Each path below is one point turned by a fixed rotation once a step. After each direction that follows a path, write how fast that rotation turns it, in degrees per step (0 if it stays still).
Each turn is a multiple of 5 degrees from 10 to 175, or 0.
Each row of a path follows its step; steps can be skipped.
Path 1:
step 0: [ 14   0  -3  -8 -23  -1  -2 -10  -4  -1  -5   2  -4  -2  14  -6  -3  10
   9  21 -18 -25 -16   8 -18  26   9  -4  22   7 -19  10  -1   7  -5   8
 -39 -19  -3   5  -2 -10  -2]
step 1: [ 11  -3  11  -2  19  -2 -11  25   9  -3 -16  30   6   7 -15   3 -15 -14
 -19 -11  10 -13  -4  -4  17   1  20  -4  -3  10   0  -2   4  18  -9 -15
  20  12   0 -10  30 -12 -13]
step 2: [  0  13  -5 -18 -17   3  -2 -19  17 -17  -8  -1 -11  -3  12  -2   0  28
  17 -19  -5   1  -7  11  -6  -2 -14  13  17 -28 -10 -15  -1   8   1 -21
  -1 -12 -25 -10 -19 -14  -3]
step 3: [ 17 -10  24  16  19  -7 -10 -11  -8  -8  -4  10 -13  -2  -3  19 -13  -8
   2  16  14 -30  -1   7  -7 -11   0 -14 -23  33 -13   2 -13  14   3 -17
  -6   1   7  11 -12   6   0]
step 4: [  1 -16 -25 -12  -6  12  -2   9  14   4  -7 -21  12  18  -6  -3  -6  13
  10 -12  24   3 -18  -8  13  11 -10  23   1   6 -17   9   6  -3  -6 -11
 -18  14 -13 -36  10  -6   1]
step 5: [  2  31   1 -15  -7  13   3 -12 -12 -12 -14   4  -1  -2   6  13 -10 -17
   1  11   2 -20   3 -11 -18   8  17 -35 -13   0   7 -12  11   9   7   1
 -12  -4 -27  10  -7  -5 -21]
step 6: [ 19 -21  15 -12  12 -20  -8   5  -8  14   3  20  22   7   3   3   2   5
  22 -23  10  -3 -16  -1  14   0  -3  13   1   0  15 -18  -6  16 -23 -13
 -17   0   1  -2  11  -7  25]
step 7: [-11  18 -16   9 -13   4   0 -16  -8  -8   4 -20 -29  10  -4  -7 -12  -6
  -9  -8  -2 -18 -13   9   0  -6 -15 -19  19   5 -17   1 -12  14 -29   1
  11  12 -26  -2  -1 -14 -13]
step 8: [ 16  -4   3  -1  -1 -23  10  15  -4   2 -14  22  17   2  -5  -7   9   8
  13   5  16  -5  16  35   4   1   0  -1 -22  22 -21 -19  29   5  11  -5
  -8   0 -10   2  -7  -3  -2]
step 9: [  6  -8  -4  15 -29  13 -18 -16  -5  -2 -10   1 -20   4  -2   0  -2  10
   7   5  12  -6  -7 -27  -2   4  -9   7  -4  -8   8 -18 -14  12 -22  -3
 -11 -12   6 -30  25   3 -24]
[ -3   0   0   0   3   0   2   9  -4   5  -4  -1  -5  -1  -6   2  -6   0
  -3   2   2   4  -4  -7   4   2  -2   1   6   3   0   2  -7   3  -5   1
   6   1  -1 -12   0   3   4]
130
[-1  1 -1 -1 -6  3  3  3 -8  5 -1 -1  3  4 -2 -8 -2  2 -2 -4  1  0  0  5
  3  6 -3 -2 -1  4  8 -2 -1  4 -7  9  0  1 -2 10  0 -3  3]
45
[ 4 -4 -2 -6 -4  6  0 -1  0  0  0 -6  8  1  0  4 -2 -3  0  5  5 -4  1 -9
  2  2 -2 -2  2  3  5  0 -4 -8  7  3 -6 -2 -4  1  3  7  1]
65
[  3   0   2  -6  -3  -3   9  -1   4   3   3  -3 -12   4   1   3  -2  -2
  -2   4   1   0   3  -1  -8   3   6   0  -2   1   0  -4  -7  -2  -1  -2
   3   7   1   5   4  -1  -3]
160
[-2  1 -3  1 -7  3  2  2 12  3 -2 -1  8 -5 -3  4 -2 -4  0  1 -1  5  6  3
  1  4  5 -2  1  8 -5  1  6  6 -2  4  0  3 -1 -3  3 -1 -5]
100
Path 2:
step 0: [ 18   0   1   0 -17   2   3   6 -11  -3  -2 -11 -10  -3   2  -6  -6  -4
   1 -11   3  26 -32 -17 -13  24  -4 -11 -17 -19  -8  -8 -17  13 -12  20
   4  14   9   4   4 -10 -15]
step 1: [ -3   1  24 -15  15   3  -3 -10   2   5  13   8  10   6 -13 -27 -17  24
  10  -2  15  24  12  10 -19   5  -8   3 -12  -4 -22  -5 -12  12  -3   3
  12   4  19  -1   2  10   5]
step 2: [-20 -13   6 -11  -9 -20  10   7  15  26 -10   0  12   5 -16  10 -13   6
  17   1 -10  18  -1   3 -15  15  23  -2   7   0  -8  -8  18   8 -13  16
  -1   0 -17  -2  -3  19   7]
step 3: [ -9   6 -29   4  -3   0 -10  10  12  11  -3  -3   3 -17 -34 -10  14  -6
  15 -11   3  16   5   4  15   1  -8 -11   7 -10  12  -5 -21  -3 -29  16
   9   8  -1   1   2   7   4]
step 4: [ -8  -3  12 -22  16  -5   1  15  22  -3  10  10  13   1 -12 -22  -2  -2
   8 -10   5 -12  21  11  15   4  -4  15  -5  -4   9  -6  -4 -12 -17 -19
   0   2 -22 -12  -3 -16 -21]
step 5: [  6 -19 -16   9 -13  -7  23  16 -10  10  16  -9 -12  10  -8  -3   1 -14
  -1   7 -10  -8  -1  -9  11  29   7   5   4 -19  -6   2  15   9 -18 -23
  14  -6 -13  -2  -6  -3 -16]
step 6: [  8  -5 -12  11  -2  -8  -3  -5 -15  -7  11   9  -7 -13   4 -27   4  -1
  16   9 -14   5   7   1  18   7   3 -24 -23  -6 -20  -5 -36   8   2 -12
  -2 -16  11   0  -4  -6 -10]
step 7: [-18   5  22   2  19   1  10 -27   8   4   1  -3  -6   9   7  -9  -5  -2
   5  14  -9   7  -5  27  -1  14  14 -13 -24   0   2 -15   9  11   7 -20
   1  -4  -6 -25 -10  -6   7]
step 8: [-17   0   3  11   3  -5  18   5 -25   7 -19 -15 -17 -12  -9   5  18   8
  21  -2  -2  24 -31   7   9  12   0   0   7   9  10  -7   4  14   1  -8
   1 -12  -9   1  16  13   5]
step 9: [ 12  -2  -1  -7  26 -16  -2   2  -2   2  -4   2  -9  -4 -16  -3  11   4
  17   1  19  11   1   3   3   5 -20  -7 -11   5   8 -14 -23  -7  18  23
  -4   6 -11 -15  27 -23   2]
[ -3   0  -2   1   3   3  10  -6  -4   2   3  -4   1   3   3   3  -3   4
   4   1  -2  -1   0  -1  -4  -1  -2   5   6   1   0  -2   4   2  -2   3
  -1  -4 -10   7  -8   1  -5]
125
[ -9   6  -1   4  -3   2   1  -1  -3  -1   3  -1   4   4  -2  -4  -8  -8
   4   1  -1  -2   2  -5  -2   1   2  -1  -3   3 -11  -1   0   5   4   1
  -6  -1   5  -3  -2   3   6]
70
[ 2  4 -4  3  1  2  0  0 -6 -9 -4  7 -6  5  7 -5  0 -2 -2  8 -6 -3 -2 -3
 -1  1  2 -3 -7  0  4  1 -1  1 -5 -9  1 -3 -4 -1 -2  2 -2]
45
[ 2  0 -7  2  9  2 -4  0  1 -5  4  8  0  0  0  0  3  3  6 -6  7  0  1  6
 -3  2  4  3  1  9 -8  3 -6 -2  2 -2 -1 -3  1  1  1  4 -5]
140
[ -3   2   1  10  -4   1   0   2   3   7   4   6   0   1   1   2  -2   1
  -4   4  -1  -1  -7   5   2   5  -4  -2   2   1   0   3   4   1  -1   1
  -6   7  -1  -2   5   5 -10]
135
[ 0  2 -3 10  0 -8  0 -1  3 -6  0 -1  4  3 -3  2  2  0 -4 -3 -2  2 -2 -2
  2 -2 -3 -7 -5  0 -2  3 -7  2  0 10  4 -3 -7  5 -2 -5  0]
120
[  1  -2  -3  -3   2   4  -3   0  -3   1  -4  -1   7  -3   3   2  -1   1
  -2   4   2  -1   7   6   1  -6 -11   2  -8  -5  -4  -1  -1   7  -2   3
  -4  -6  -3  -4   6   3  -3]
135
Path 3:
step 0: [ 13 -18  -1  -1  19 -14   3  18   7 -14  -1  24  -1   5  -1  -5   4  19
   5  21   7  -2   0  15  12   4 -20   8  -5  18 -20  -2  -8   7  -3  13
 -13  16   7  15 -19 -10  -9]
step 1: [ 10  12 -21   2   2  29 -16  23   7   9  10  -5   3  -9 -22  -2  16  17
   3  -5  12  13  -8 -10  -7   4  -3  -4  10   5   4  -7   4 -16  20   5
   8  -7  15  -1 -25  -5 -13]
step 2: [-15 -25  -3  16   4  12  14  12  -9  17 -19  12 -10  -1  -5   6  -1  -7
   4   3 -12  11   5   0  17  19  11  -1 -15 -19 -10   6 -18  -2  12  23
  -7 -21  14   2  -4   4  -4]
step 3: [ -4 -10   7 -18   3  12  -2  -3  12  18  24  -4   5  17  -4  17  -9   4
  -2   9  17  -2 -17   8 -12  -1   7 -25   8  -6  -5  -3  -3   5  15  11
  12 -29 -16   4  16  14  -2]
step 4: [-10  -7  21   1   7  19  14 -20  -5  -3 -12  13  10  11  18  -7   6 -13
   0 -23  -3  19   2   5 -17 -28  14  12  -4  -3  -3   9  -4   1  23 -13
   0  -5   2   4  15 -12   1]
step 5: [  3 -15 -14 -22  -6 -10   5 -27  -1  -5  -3  14  16  14   2  -2 -19   5
  26  -1  20  -1  -8 -17  -6  -3  -3   7  -5   9 -11  -6  11   1 -21  -1
   3   4   9 -22  19   8  -2]
step 6: [ 14   5  23   1  24 -11  -8  18  -3  -2   1  34  -2  10   8 -15  -9   6
   0  10  14   2   3 -10  -4  -4   1  21  15   3  -1  -1   4  -9  -5 -25
  -5   7 -12  -4 -16 -14 -14]
step 7: [ -2   1 -31  12  -3  -2 -10   8  -9 -15  -8  13 -16 -19  -5  -4   6   8
   9 -14   8  -6 -15 -28  -9  21 -25   1   1  -3   8  -4   2   5   9 -16
   8 -16  14  -9  -5 -11   3]
step 8: [-10  -4 -16   9  -1  -6 -16  12 -18  18   4  25 -22  -2   4  14 -13   9
  -5   8   1   1  13  31  -1  22  11 -11  -2 -14 -10  -6  -9  -6 -11   4
 -14  -3   1  10  -5 -14  -8]
step 9: [-14   0   2   2  19  15 -14 -10  11  -8  17  -3 -21   2  -1   2   4  17
 -12 -15  14 -15 -20   2  -5   3   3 -19 -10   5  -3   7   7  -1  20  17
  10  -5   2  35  -4   2  11]
[-2 -6  6  2 -4 -8 -5  5  2  2  0 -2  1  0  0 -8 -7  0 -5  7  9  0  1 -2
 -2  2  1 -6 -2  4 -2  7  1  1 -1  3 -5  1 -2  4  2  3 -4]
125
[ -1   0   1  -2   1   4  -2   0  -2   0   3  -3  -5  -4   4  -4   4   1
   3  -5  -1   2   9 -11   6  -1   0  -1  -1  -3 -11  -2   1   2   2  -4
   1   2  -6   7   3   2  -5]
145
[-1 -6  3 -1 -3  4 -1 -3 -2  1 -8 -4  5  6 -4 -5  4  4  3  6 -5  0 -5  0
  1 -7  6  1  0 -5  1 -5  3 -2  4  0 -4 -6 -7  0  4  5  2]
45
[ -7   3   3  -3  -2  -3 -10  -4  -9  -6  -2   0  -4   0   6   0  -1  -1
   1   3  -2  -2  -4  -2  -2  -4  -7   4   1   5   0  -3  -3   0  -6  -4
  -4  -5   0  -3  -6   1  -5]
45
Path 4:
step 0: [-10 -10   4  32 -24   9  19  -7   0 -11 -15  -3 -11 -14 -16   7 -19  18
  10   3   5  15 -10  -6 -10   7   4  -7  -2   4  20   5 -15   9  -3  -2
 -17   8  -9   4   6   3 -10]
step 1: [ 28  10   1  -1  -4  22   0 -10  -2  -9  -6  20   9  14   0 -10  -5  -9
 -21  -6 -14  -3   3 -10 -11  -2  24 -16 -26   2   5 -14  -7   7   0  11
  -7  14  -4  11   9 -15   4]
step 2: [  2  -6 -27 -16  -9   7  15   7   2  -6  10  -3  -1  -8   2  -4   3  20
 -12   4 -12  -2  16  -6  -7 -14 -14   2  -6  20  -5 -13  12 -11  18   0
  19  33   6  -4 -11  14  -6]
step 3: [-11 -19   2  13   1  10  22   3   9  19   0   8   5 -15  18   5  10   0
  -4  17  18  10 -25 -11   1 -18 -18  -7  -9  -5 -13  -5 -10   6  17   8
  -4  -8  17  -3  -4 -19  -2]
step 4: [ 16   2  -2  23 -12 -20  21 -11   1  -7 -34 -12 -22  -4  11   5  -3   9
   4   2   1  12  -2  11 -21   4  20  -3  -6  16  -4  -6  -5   1  -2   4
 -12  -8   0 -11  11  -4   4]
step 5: [ 15   6  -9  11  -1   2  15 -12  10  -9  -8   9   5   3   5 -10  -6 -12
 -14 -12  -6 -17   0  -1   7  26   7 -18 -11  -5   4 -18  17   4   9  15
  22   4 -10  24 -20  -3  10]
step 6: [  9 -15 -20 -10 -21  -8  12  -4   2 -12  12   7 -10   4   7   2   9  -8
   4  14   5   2  11 -13   3 -11 -10   4  13  -1   1   0 -10  -2  17  -7
  37  14  12  16  17   3 -17]
step 7: [  3 -18  11  11  -4  23  11   3  15  11 -14   1  10  -1   7  11  -4  -1
  -9  -7  -6  18 -28  18  -8 -18 -19  16  14   2  -4  -9 -17  -2   8  11
  13 -16  -2   1  12   0   9]
step 8: [  4   2   1   6  -9  -2  10   1  -6 -17 -15   8  -2 -13  -3  12  -5   9
  12 -12   1   6   0   1  -3  11  33  18   2  15 -15 -35  14  26  -4   1
  -4 -13  12  -4   6  -3  -2]
step 9: [-17   3 -14  26  -5  14  -4  -7  17 -20   1  12   0   7  -7  -7 -16  10
   8   1  -1  -4   4  -3   3  -1   8 -35  16  -4  -5 -12   6   4   3   0
  11  20 -14  24  -8  -4   3]
[  3  -1  -1  -4   3  -3   1  -1  -5  -4  -1   7   1  -4  -2  -1  -7   5
   1  -5   0  -2   0   1   7   4  -1  -1  -1  -5  -5  -6   2  -3   1  -1
   3   1   6  -6 -11   8  -3]
115
[ 7 -1 -4 -9 -3  2 -1 -2  4  1  4 -8  0  3 -2  3 -6 -2 -2 -1 -8 -2  0 -6
  5 -1 -3  2 -4 -2  0  3 -8  1 -6  8  3  5  2  5  1  2 -3]
80
[  3   3   1   2  -6  -1   0  -1  -2  -2   1   4  -2  12   0   6  -3  -2
  -5  -4   0   3  -2   7   2  -1  -3  -1   5   1   3   1  -4  -6   5   2
 -10   0   8  -4  -1  -4   0]
115
Path 5:
step 0: [-13  -5   0  -4  31 -19  -1   3  13  11   9  22   0   2  -2   5   3  -3
 -20 -20  22   5  16  14   9 -21 -25  -5   2 -14 -19  -5 -23  -5  -2  -4
  -7  -3   2  -5  13  -2 -16]
step 1: [ 23  -1 -15  21  -4   4  -1  -4  27  -3 -12 -20  -6  15  -4 -18   6   8
  12   3  -2  17   8  19  -4   5  -5  -3   0 -25  -9  11   9   0  17   4
 -15 -14  10 -11   8 -23  22]
step 2: [ 18  -9 -12  13 -13  19 -20  -4 -10 -21 -13   2 -10  -8  -8   8   8 -11
  11   8  11   0 -21   5 -20 -36  -2   3   3  13 -10  -5   7 -18   0  -6
   2  13 -15  -9   0  16 -19]
step 3: [-21   4  30  -3  -3   4 -24   3  11  11   2  -3  -2 -23 -10 -11   2  19
 -11  -3  27   5 -22   1   3   8   3   4 -13  -1  -5 -13  12  20  -2 -23
  11  -5 -10   5  -1 -23  -9]
step 4: [  8  10   7 -13  18  -7  -2  12   8 -11   7 -29  -2   9  10 -18   2  21
   3  35  -5  -9  17 -29  -2 -13   1  15  -2   6  -5   1   0   0 -22   4
   0   4   4 -11 -20   0  17]
step 5: [ 16  -3   0   8  -7   9  15  21 -13  -4  -2  12   7  -2 -22  10 -25 -11
  -7  20   5  12  12 -22  21  -2   8 -12  19  22   2  16  -4  16  21   0
   5  -1 -18   6  -5   2 -14]
step 6: [-12  39   5  -4 -22  -8  21  -4  -4 -12  -3  -1  10  -5 -17   1  -1   1
  -4 -17  13  -3  -3   6  23  13   6  -2 -24  -4  -8  -6  16  -4  -6  10
  -8  11  15  20  -8  22   8]
step 7: [ -3  -8  19  19  14 -26   6  -4  -8  -7  23  -3  13  -2  14 -10  22   4
  -1   6 -15  13  -3   1  -2   5  -2  -8   0   1  29   7 -17  -2  -2  -3
  -5   9  -3  -4  23  35  11]
step 8: [ 19 -22  -2 -42  12  -8  -2  -2  -1 -16  10  15   3  12 -29   6  -5  -4
  -8 -15   0  -7  13  22  -3   0 -14  -5   3   1  -2   6 -14  12   7  -3
 -17  -5   8   2  19 -13  -4]
step 9: [ 17   8  -8  17  -4  -5  -3  -6  10  -2 -29 -17  15   5   6 -20  10 -12
  15 -15 -24   9  -3  15   6  -6  -3   5 -10  -3  -6 -28 -10  -6  21   7
  -5 -10  14  15  -6 -17 -14]
[ 0  5 -2  5  4  2 -6 -5 -3  1  2 -9  2  3  1 -5  0  3 -5 -3 -6 -6 -2 -1
 -2 -5  5  0 -3  1  0  0  5  3  4 13 -3 -3  1  0  0  3  2]
140
[ 1  1 -4  1 -2 -6 -1  6 -3  0  5  3 -4 -5  2  4  7  6 -1  6  6 -2 -4  7
 -5  4  9  2 -4  2  1 -1 -1 -4  0  4  1 -3 -2  9  3  0  0]
90
[ 3 -4 -6 -6  3 -6 -1  3 -6  3 -4  1  1 -2  2 -3  7 -1 -2  3  2  1  6 -2
  2 -5  3 -4 -2 -6  2  3 -3 10 -6  1 -2 -2  1 -4 -1 -6  2]
95
Path 6:
step 0: [  5 -18   5 -18 -11  14 -11  11   6  10  21  26  -3  11  -2  -7   0  16
  24   2 -12   4  -6  -2   2   2   0  13  14  -6   3   8 -16 -11 -39 -15
  10  11 -18  -4  10  -3   2]
step 1: [  6 -19  14 -17 -10   0 -13  12  16  -6 -11   2 -22  24 -30   1   1  32
  14  10  -2  12  16   2   6   1   2   4   1 -14   7  -7  -3 -11 -12   1
   8  20   4   8  13   8  12]
step 2: [-19 -18   0  -9  -9 -23 -12   4   5   9 -21 -12 -20   0 -29   5 -16   4
   3  -3  -8 -12  15   6  -4  -3  -9  -1 -14 -25   3 -10   7 -10   0  17
  -3   2  -7  14  29 -12   6]
step 3: [ -4  -7 -29 -12 -10 -23 -10  23  18  25 -17  -2  -6 -21 -11   0   1  -9
 -12  -6  -8 -12   0  14 -14   2   5   6 -13   8  18   4  15  -9  12   5
  -6   3 -22  -6   7 -13   7]
step 4: [ -2  11 -32   6 -19  -9 -13  15  14   0  -6  -1  -4  19   5  -4  -9 -14
 -16  13   0  -2 -13  11  -3   2  13  -7  -4  15  11  11  -4 -13  28   2
  10   6 -24 -24   6  14  -3]
step 5: [ -6   5 -12  10 -15   9   5   4   1  -8   2   2   6  13  17   6 -11 -25
   1  19   2  13  13   4   0  11  17  -7 -16   7   2   0 -32   7  -3  25
   1  -8 -30  -6  14  23   4]
step 6: [-10  20 -24  -1 -12  12   2  -7   3   5  25  13   9   6   3   5   9  -7
  24   5   7   3  17  -6   2  21   1   2 -15  -6  11  13 -16   7 -30  26
  14  -6  -5   6  -5   2  18]
step 7: [ 13   6 -33   0 -10   8 -12   5 -11   6   7  -2  -1  12  -4   1  14   9
   8  18   6 -16  25  -5   1   6  12  -1  -3 -13   4  -7   2   0 -25   2
  25   8  36  14  -7   5  13]
step 8: [  1  -7 -19   7  -9 -16  -1   2 -22   6  -6   4 -33  -6   7  -8   2  -7
  16   6 -15 -15  10  -1  -9  -7  13   7  14 -11  -9 -17   0 -14  -4   8
  15  -2  30  26  13  11  -9]
step 9: [  4  21   1 -10 -10 -18  -9   0   3  -1 -11  16 -22 -40  -5 -10  14  -5
  12  -5  -9  -7   0  -2  -1  -6  11  19  10  19   3 -18   8  -7   5  20
   3   8   1  15   8  14 -19]
[  2  -7  -7  -3   2   1  -2   4  -1   5   5   5   3   2   0  -3   6   0
  -5   2  -2  -4   0   4  -3  -2   0  -7   3   1   1   4   5   1  -2 -10
   4  -9   3  -4   4   0  -3]
95
[ 5  3 -1  6  1  1  2 -5 -2  4  1 -1 -3 -4 -1  0 -9  6 -4 -4 -2  0  4 12
 -2  0  1 -4 -1 -1  0  2  6  0 -2  3  4  3  5  3  1 -4  9]
70
[-1 -3  5  0 -6  1  2 -1 -8 -1  3 -7 -2  3 -2  8  6 -2  5 -5  4  3  2  1
 -3  4  5  1  5 -4  2  0  0  2 -9 -4  8  4  1 -3  0 -1  0]
55
[-4  4 -6  9  2 -1 -1  1  3  1  4 -8 -4  0  1 -5  6 -2  0  2  1 -4  4 -4
 -6  1  7 -2 -3  1  5  6 -4  7  3  1  3  0 -2  7  3  4  2]
25
[  2   0  -4  -7  -1   3  -1   2   5 -10   5  -4  -3   4  -1   3  -3   6
   0   3   7  -4  -5   4   2   2   3   0  -7   4   2   1   2   1   4  -3
   2   7   8   0  -2   0  -5]
120
